Where one turn sends some rows of the set: a few examples, then the rows asked:
j_287: -0.03 -0.44 -1.51 -1.72 -0.12 1.83 0.23 -0.62 0.86 -0.26 -1.53 -3.02 1.01 -2.14 2.04 -0.45 0.08 -1.30 0.43 -1.20 0.55 1.10 -1.34 1.27 0.68 -1.41 2.80 -0.70 -1.42 -1.05 -0.73 3.00 1.11 0.55 0.00 -0.52
j_597: 0.42 1.42 -1.88 -1.12 4.65 0.45 1.59 0.33 1.45 1.21 -0.99 -0.42 -0.07 0.62 1.39 -0.60 0.49 -0.40 0.97 -0.59 0.07 -1.74 0.21 0.43 -0.49 0.35 2.48 -0.40 -2.08 -1.68 -0.53 1.23 -1.24 0.86 0.06 -1.03
j_330: 1.23 1.40 -2.02 0.58 1.44 0.25 0.66 2.03 0.13 -0.53 0.96 -0.63 0.86 -0.04 0.24 -2.37 -3.42 -1.21 -0.54 1.54 -0.09 -2.78 -1.97 -0.67 1.17 -0.81 -0.18 -1.09 -1.13 0.52 -0.38 0.53 -0.20 1.27 -0.35 0.01
j_836: 1.08 -0.66 -0.37 1.39 1.34 0.60 -0.35 2.15 0.93 -0.12 -0.86 -1.68 0.37 -0.55 1.28 -1.39 -2.72 -1.53 -0.55 1.61 -1.04 -2.37 -2.09 -0.87 -1.63 -0.65 -0.45 -0.35 -0.74 0.76 -0.82 0.16 -0.34 2.16 0.57 -0.58
j_982: -1.80 0.25 -0.50 0.52 2.73 1.23 -0.67 -0.38 0.00 0.95 -2.56 -0.89 -1.11 -1.82 -2.90 -0.44 -0.99 -1.88 1.03 1.35 0.43 0.17 -0.10 0.02 -1.02 -0.04 2.85 0.94 -1.04 1.01 0.73 0.90 -1.04 0.07 -0.32 0.67
j_26: 0.48 0.18 -2.10 0.36 1.29 0.30 0.28 -1.60 1.30 1.67 -1.11 -2.00 2.54 -0.71 2.41 1.22 -0.45 -0.90 1.87 0.34 -0.26 -0.32 -1.02 0.56 1.47 -0.54 1.55 1.66 0.99 2.30 1.83 -0.60 0.81 3.15 0.32 -0.01
j_32: -0.65 0.07 -1.21 -0.99 3.52 -1.34 0.14 0.00 -0.53 2.97 -1.99 -2.16 0.43 -0.39 1.77 0.13 -0.43 0.37 0.49 -1.39 -0.69 -1.22 -1.65 -0.22 1.95 -2.04 0.99 -1.61 0.58 0.30 1.22 3.23 0.34 -0.80 -0.04 1.44
j_615: -2.40 1.31 -1.41 -0.99 1.70 0.41 -0.18 0.83 1.35 -0.69 -0.58 -2.55 0.87 1.27 0.04 -0.16 -1.80 -0.56 0.62 -0.17 1.43 -0.88 0.13 0.10 2.07 -0.45 1.95 1.12 -0.35 1.22 1.35 2.47 -0.49 1.08 -0.62 -3.91
j_652: 0.73 2.83 -1.66 -1.40 0.03 -1.22 0.86 0.09 0.46 -0.27 -0.61 -1.06 -0.10 0.62 1.97 1.03 -1.20 -3.59 -2.80 -0.44 -0.99 -0.93 -0.75 0.18 -0.44 -1.67 2.43 0.41 -0.57 -0.19 -0.29 2.63 -0.22 1.54 1.73 0.32
j_148: -3.13 2.16 -0.33 0.29 2.99 -0.65 -0.19 0.78 -0.56 1.01 -1.33 -0.80 -0.88 0.36 0.29 0.41 0.07 -2.03 -0.43 0.00 0.05 -1.95 -1.07 -1.24 1.29 0.03 -1.58 2.06 0.16 0.40 0.07 -0.46 0.28 1.43 -0.31 2.97
j_56: -3.14 1.32 -0.27 -0.93 1.26 0.11 -0.38 -0.37 -0.67 -0.97 -0.72 -2.78 -0.67 0.37 2.12 0.05 0.14 -1.98 -0.15 -0.09 0.05 -1.67 -0.39 -0.56 0.42 0.12 -1.68 1.92 0.79 -0.57 -0.30 1.27 1.15 -0.23 0.13 2.67
j_514: -0.33 0.29 -1.21 1.55 -1.24 0.48 -0.23 -1.20 0.68 0.88 -1.39 -3.35 1.81 -0.45 0.99 0.98 -1.58 -1.87 1.22 0.88 0.75 0.21 -0.93 -0.23 2.12 -1.04 0.91 1.20 -0.32 3.16 2.35 -0.51 0.94 1.24 -0.42 1.13
j_752: 0.28 0.44 2.08 1.24 0.05 0.20 -0.52 -0.41 1.01 2.22 -2.12 -2.02 -0.10 -1.16 -1.64 0.84 0.72 -1.51 -0.75 -0.57 -0.05 -1.87 -2.65 -0.94 0.76 -1.23 1.92 -0.60 -0.76 -1.28 -0.88 0.46 1.20 0.56 -1.44 -0.10
j_222: -0.96 2.48 -2.02 -1.89 1.15 -1.18 1.41 -1.76 0.33 0.29 -0.48 -0.97 0.83 0.87 -0.87 -1.02 0.15 -2.29 -0.41 -1.70 3.11 0.02 -0.82 -1.07 2.62 -0.13 1.32 -0.48 -1.17 -1.23 1.01 1.65 0.92 -0.26 0.55 0.41
j_870: 0.54 2.42 0.90 0.77 0.91 -1.25 -0.07 1.19 -0.29 0.77 -2.03 -1.37 0.62 -0.36 -0.30 0.13 0.82 -3.62 1.67 0.05 1.45 0.41 -1.01 -1.55 -0.15 -1.00 1.16 0.86 -3.27 1.58 -0.22 0.19 0.67 -0.24 2.18 -0.91

j_752 moves to -> j_982
j_56 moves to -> j_26
j_836 moves to -> j_148
Now these:
j_287 moves to -> j_597
j_652 moves to -> j_32

